Named moves, each a turn or a mirror, and the order they were made in; the first pair answered
move zifo:
[-10 -24 -12 -11  48  19   3 -13   5  15  -1   7 -26  -3  36  -1   2   3
  19  -4  -8] |-> [-19 -25 -12 -12  47   0  -4 -10  -5  14  10  14 -14   7  29 -18  11   0
  21   8  -8]
[-11  11 -24 -12   0  17  -1  -1 -30 -16 -14  18  10  23  -9 -10  10 -16
  33  -4 -51] |-> [  0  15 -22  -8   0  38   6  -1 -21 -16 -27  12  -5  11   0  11  -1 -14
  29 -20 -50]
[ 18   4  37  44 -66  16  25  17  24 -37   6 -17  -3 -39  17  22 -11   4
   7 -49 -27] |-> [-13  -6  34  31 -68 -44   2  25 -11 -37  43   2  32  -3  -6 -35  19  -7
  16 -11 -28]
move buba:
[  1  17  -3 -23 -32 -41   3  -1 -24 -17 -36  32  27  33 -23 -23  21   6
  30 -28 -27] |-> [ 21  21   6  15 -36  30  23  -3   1 -32 -56  17   2   1  -1  20   4  11
  18 -47 -38]
[ -3  -5  -6  14  13  -9   4  12  -1  21  -3  25  19  -1  27 -41  -1  -6
  -7  21   5] |-> [  3  -3  -4  30  11  19  13  13  11  16 -12  18  11 -15  36 -23  -6  -4
 -13  13  -1]
[ 17   5  19  21 -13 -57   1  11  23 -12   4   5  34   1  17 -27  -9   9
 -35  16  26] |-> [ 26   5  23  41 -15 -19  11  11  36 -20  -6  -2  20 -17  30  -5 -18  12
 -42   5  22]
move dufu:
[ -6   1   1  11   2  24   1   2  -4 -15  -8   8   6   1  10  -2  10   3
  17   1 -19] |-> [-11   0   1   2  -1   2  -5   3 -13 -14   1  11  16  11   0 -16  15   2
  16   7 -18]
[  3  18  -3  74 -27  19   7  23  20 -51 -26  -8 -21  19  58 -27  23 -15
 -29  29  16] |-> [ -2  28  -1  45 -49 -36  -2  28   1 -49 -21   7   3  42  31 -57  31 -15
 -21  28  16]
[  5   3 -24  -1  -3  62 -27   1   8 -23 -58 -27  -1  -9   9   9 -28  14
 -15 -30 -24] |-> [-27  -5 -15 -36  -5 -27 -52   7 -31  -7  -6 -22  36  22 -33 -46  -4   7
 -16   1 -12]
Now pairs of rows:
Each pair is two moves apart.
[ 23  10 -17 -19 -13  19   2  15   6  -3 -29   1   1  16   3  -1 -11   6
  33 -32 -18] |-> [ 13 -13  -1  -8  23  38   2   8  16  17   5 -32 -19  -9  10  20 -16   9
  12 -13   0] -> dufu zifo
[ -2 -54 -46  10  31  12  -9  -2  31  -5  41 -19  15 -12   3  28  13 -23
   9  34 -13] |-> [ -7 -47 -47 -14  15 -34 -18   4  14  -3  45  -8  35   9 -20   2  20 -25
  15  32 -13] -> dufu dufu
[ -1   6 -27   4  18  10  -9   5  27  -4 -19  35 -19  18  35  -2   4   2
  25  12 -10] |-> [ -9  -4 -24   8  31  11 -12   6  26   1  -2  27 -19  16  38  -3   7  -1
  21  26  -5] -> dufu dufu
[ -4  12  17  48 -16  21  22  -1  17  -7 -10 -13  19  -5  15  12  -6 -10
 -28  -1  12] |-> [-16   2  22  46  -5   9  15   0  10   0  12 -19  22  -3   8   2   1 -10
 -31  16  20] -> dufu dufu
[ -3  10 -17 -10  12  26  10   3   0 -19   3  -9 -14  -3  14  -2 -17  -2
  -2  -8 -18] |-> [  2  18 -15 -23   3  13   9   3  -2 -16  -5  -9 -13  -2   6   0 -21   1
  -4 -22 -17] -> dufu zifo
[ 20   2  32  23 -18 -62  -5  18  -8 -12  17 -11  -3   0  28 -31  -7  -5
 -37  11  60] |-> [ 27   5  27  10 -15 -65  -3  15  -4  -4   8 -13  -8  -2  28 -23 -15  -1
 -35   0  66] -> zifo buba
[-10  -5 -12 -28  34  -1 -22   3  25  22   4 -14  -5   1  10   3 -20   8
   6  -3  27] |-> [ -6  -6  -7 -13  31  22 -16   5  31  15  -2 -18 -10 -10  17  15 -24   8
   0  -8  24] -> zifo buba
[ -1  -5 -23 -12  10 -32 -10 -10   2  11  -3  -6   9  11   8 -11  11  -4
   7  13   8] |-> [ -5 -12 -25   2  20 -17  -8  -9   5   6  -3  -6   5   8  19 -10  13  -6
   8  22   3] -> dufu zifo
[ 16  18  -9 -11 -12 -10   7   5   4   4 -26  12   2  -1   0   5 -17  -2
   4 -22  -1] |-> [ 14   7  -6   7   5  17  12   0  13   6 -18   1 -12 -16  14  17 -17  -3
   0 -13   5] -> dufu dufu
[  7  -3 -29   0  42  13 -16 -27   0  21  -3 -13  -4  -2   6  18   0  -6
  16  20  15] |-> [ -1   0 -30 -13  39 -12 -24 -26 -10  26   6 -12   6   9  -6   4   7  -7
  19  24  17] -> dufu dufu
[-13 -37  14  39  27  16  -2   0   3  10  42  -7   2 -15  29   5  16  -6
 -19  43  19] |-> [ -1 -31  13  36  31  30   2  -5  17  14  31 -13 -11 -23  35  25   5   0
 -21  29  22] -> buba zifo
[ -1  18  10   1  -9  22   6   1  -1   6 -11  23 -10  -5 -23  12   0  14
   1  -2 -22] |-> [ -2  11  15   2   2  24   4  -2   0  14   3  10 -15 -13 -23  18  -2  13
  -6   3 -15] -> dufu zifo
[ -5 -15  -5  14  27   1  23 -17  19  31  13 -16  -4 -26   8  16   2  14
 -31 -22   1] |-> [  7  -1 -15  18   9  13  31 -16  24  13 -18   2  -3 -19  17  17  -2  14
 -20 -39 -15] -> zifo dufu
[ 25   0   6  31 -18 -11   0   6  28 -38 -32   4   6   0  27  -7  -8  -1
 -26 -11  18] |-> [ 15 -12  19  43 -11  -6   0   7  25 -34  -8 -11   6 -11  22  -4  -5  -3
 -37   3  22] -> dufu buba
[  1  -7   3 -19  18 -22  -1  -3  14  34   6 -17   0 -13   2   0  -9   8
 -12  22  41] |-> [ 24  17   0 -25 -16 -22   9   1  17  22 -30  -2   4  -6  -2   7 -17  14
  -7 -13  27] -> buba dufu
[  5  13  -6   0  13 -10  -7  -2  21   5 -15  -3 -12 -13  34  -3  -7  -7
 -16  14  13] |-> [  6  17 -10  -7   7 -20  -9  -2  18   5 -22   3  -8  -9  31  -8  -5  -6
 -13   9  13] -> buba dufu
[  8   5 -37 -45  32 -27   6 -10   8  25 -24  -2 -12   6  15  22 -26  12
  14 -27  29] |-> [ -5  -2 -29 -47  37 -49  -2  -8  -4  30   0  -9  -4   9   3   7 -18  11
   8 -11  33] -> buba dufu
[  1  -7  20 -27 -10 -79  17 -28 -31 -26  35  -1  28  21 -67   5 -15 -30
  -3 -17 -20] |-> [ 31  13  11 -22 -33 -44  35 -28 -10 -42 -18  15  16  14 -49  31 -31 -23
   5 -55 -33] -> dufu dufu
[ -6   3 -26 -22  12  19  25  -2  14   7   6 -13  -3  22 -14  21  19  -6
  34 -19 -29] |-> [-12  -2 -24 -18  19  23  23  -3  13   9  15 -19  -4  19 -11  21  21  -8
  31 -12 -27] -> dufu dufu
[ 10  12 -15 -24 -15 -40 -11 -14 -19  12  -1   0  -8   1 -13 -21  -1   4
  14 -12  -1] |-> [ 21  17 -16 -24 -15 -25  -5 -20  -9  15 -14  -7 -18 -11  -6  -1 -15   9
  11 -27   1] -> zifo buba
[-21  -1 -14 -11  17  37   3  -7 -20  -7  -3  10   3   1 -10   5  13   1
  24   7 -54] |-> [-20   2 -11  -9  11  38   7  -3 -19 -10  -7  10   5  -1 -12   7  13   1
  23   1 -55] -> dufu buba
[  0  10  20  47 -30  30  11  13  -3 -35  -8   6   3 -11   1  21  11  -4
 -12  -9 -29] |-> [-16 -11  12  52  14  37   4   5   2 -21  16  -5  -7 -15  18  17  16 -10
 -11  22 -15] -> buba dufu
[ 25  -4  10  45 -22  13   8   6  24 -24 -17   5   2 -15  14   2  -6   4
 -39  -7  19] |-> [ 15 -18   2  45  12  17   5   1  27 -13   1   0  -2 -16  27  -1   0  -2
 -36  17  29] -> buba dufu
[  4   5   0   1   4  27  12 -10  33  10 -13 -12 -10 -10  29  19  -5   4
   2 -21   0] |-> [  5   8  -7 -23  10   2   5 -14  27  23 -15  -9  -7   0  21  15  -7   6
   6 -25   6] -> buba zifo
